(in the rows, 128 means zero)
A single turn carries every row of the set below to another of its rows. Some are shown first; where does it send the rows asked next?
j569: [115 106 132 173 134 106 107 149  79 129 124 106 117 178 112]
j590: [135 114 144 151 130 124 121 140  98 123 137 112 128 122 147]
j819: [176 124 126 177 110 107 121 147 131 113 134 102 110 136 121]
j956: [149 124 136 163  88 104 107 152 124 150 104  99 106 135 119]
j860: [143 110 144 175 160 109 135 136 105 133 109  97 108 140  93]
j345: [137  86 144 159 124 124 110 146 112 141 113  98 108 114 104]
j384: [148 110 137 180 129 129  99 146 138 140 144  94 119 124 125]
j113: [117 105 128 171 134 112 100 142  84 125 133 105 111 177 117]
j870: [167  99 132 174 133 119 125 146 121 108 136 103 114 120 111]
j204: [159 145 129 176 127  98 120 128 125 134 117  95  96 160 115]
j922: [138 103 150 163 108 106 121 162 108 152  94 102 119 126 102]
j928: [153 134 138 183 107 109 103 158 140 150 129  97 125 139 128]
j907: [121 116 125 173 124 106  98 143  88 126 131 105 110 183 122]
j481: [129 122 133 187 117 103 114 149  87 128 122 107 123 189 118]
j273: [171 125 137 180 108  94 138 165 120 122 113 107 125 138 110]
j887: [143 133 138 152 113 115 117 142 105 125 136 111 124 132 155]
j125: [140 135 147 155 110 105 129 154  97 133 119 116 135 135 147]
j33: [145 122 153 185 120 106 120 174 124 156 112 102 141 134 111]
j617: [163 101 144 178 132 107 141 162 111 118 116 107 128 123  99]
j853: [151 119 129 173 153 116 119 119 120 126 129  92  92 143 110]
j373: [123 105 139 186 134 110 119 150  80 127 122 107 127 179 109]
j784: [138  98 151 181 142 125 115 161 122 146 126  98 134 119 108]
j81: [133 116 152 154 128 113 133 154  90 130 120 117 138 123 138]
j696: [150 136 143 178 135  91 139 146 109 142  97 100 111 156  98]
j294: [131 117 125 184 121 114 104 137  94 121 138 103 112 185 126]
j574: [125 100 131 183 138 121 108 138  86 119 137 104 117 176 117]
j228: [147 106 130 159 106 123  97 136 127 139 124  94  97 124 121]
j958: [120 116 130 174 123 101 106 151  83 131 122 107 116 184 117]

j617 goes to j870
j33 goes to j784
Where do these go?
j81 goes to j590
j113 goes to j907
j853 goes to j204
j345 goes to j228
j294 goes to j481

A single turn carries every row of the set below to another of its rows. Some are shown first; where does it send the rows asked next?
j248: [104 119 100 109 128 123 112 110  89 151 113 142 165 128 109 126]
j746: [ 90 116 106 108 124 140 129  94  79 162 119 148 155 122 100 137]
j96: [102 114 119 117  85 142 144 104 105 175 167 141 124 127  91 144]
j279: [ 91 105 135 111  84 111 145  93 118 165 162 139 137 131 113 119]
j15: [ 94  90 121 110  81 140 145 144  91 173 146 155 127 123  90 122]
j230: [111 113 115  94  84  99 136 110 127 151 153 118 143 142 117 118]
j249: [ 86  90 127 112  89 142 153 106 100 174 166 146 133 137 101 139]
j671: [105 107 126 111  87  95 127 112 129 152 151 135 146 137 124 106]
j410: [ 92 121 107 109 125 130 125  86  86 158 122 143 160 125 107 134]
j486: [113 101 114 110  89 101 116 149 119 151 140 141 147 136 116 102]
j531: [101 115  98 108 127 133 115 119  81 154 110 147 162 125 102 129]
j828: [108 122 120 117  88 120 134  92 123 166 169 132 134 133 107 134]
j137: [ 92 109 107 100 138 130 122 123  79 150 118 150 158 125 112 126]
j874: [ 91  99 129 111  93 118 143  90 119 164 169 135 144 143 119 131]
j601: [128 117 101 116  92 113 109 146 123 153 149 135 142 136 106 120]
j991: [107 100 119 111  97 102 123 112 130 151 160 130 153 150 128 117]
j80: [ 98 121 105 109 128 122 117  94  92 151 118 140 164 127 112 129]
j348: [ 93 101 120  93  78 135 160 112  99 171 156 132 124 131  93 137]
j100: [ 98 111 123  95  81 114 153  94 115 163 160 123 133 137 108 129]
j319: [ 85 114 116 102 137 127 129  97  83 153 126 146 157 126 116 130]
j386: [ 96 114 102 107 125 141 123 112  75 161 114 150 156 122  98 134]
j119: [115  99 101  92  83 123 134 162 102 156 137 132 135 137  96 120]
j990: [110 107 109 116  86 148 136 139  95 175 156 148 123 125  85 140]
j455: [109  91 112 110  85 124 127 165 101 160 137 152 137 129 100 110]
j372: [110  85 105 109  95 131 124 167 100 160 144 147 143 141 103 122]
j602: [119 107 104  94  86 101 125 144 119 148 141 123 143 143 111 113]
j484: [121 123 112 116  92 105 117 112 132 155 160 128 142 137 115 124]
j200: [ 94 113 109 102 139 122 119 116  86 147 120 145 161 128 118 124]
j615: [ 86 109 111 101 136 136 128 117  75 155 121 151 154 123 108 131]
j713: [ 85  96 133 110  81 134 155 108  99 174 158 150 128 124  98 128]
j859: [102  96 109  93  78 139 150 146  91 169 144 137 126 131  87 132]
j791: [ 95  83 115 110  90 149 143 146  91 173 154 152 133 134  94 135]
j822: [116  94 107 110  98 108 113 149 121 149 146 137 153 148 119 112]
j394: [122 109  99 114  89 134 119 159 104 163 146 143 132 130  91 129]
j8: [ 90 114 114 101 138 120 122 103  88 147 124 144 161 128 120 125]
j64: [ 83 111 114 101 136 135 133 104  77 155 125 149 154 123 110 132]

j484 goes to j828
j119 goes to j602
j991 goes to j874
Where do these go?
j279 goes to j713
j746 goes to j386
j319 goes to j64

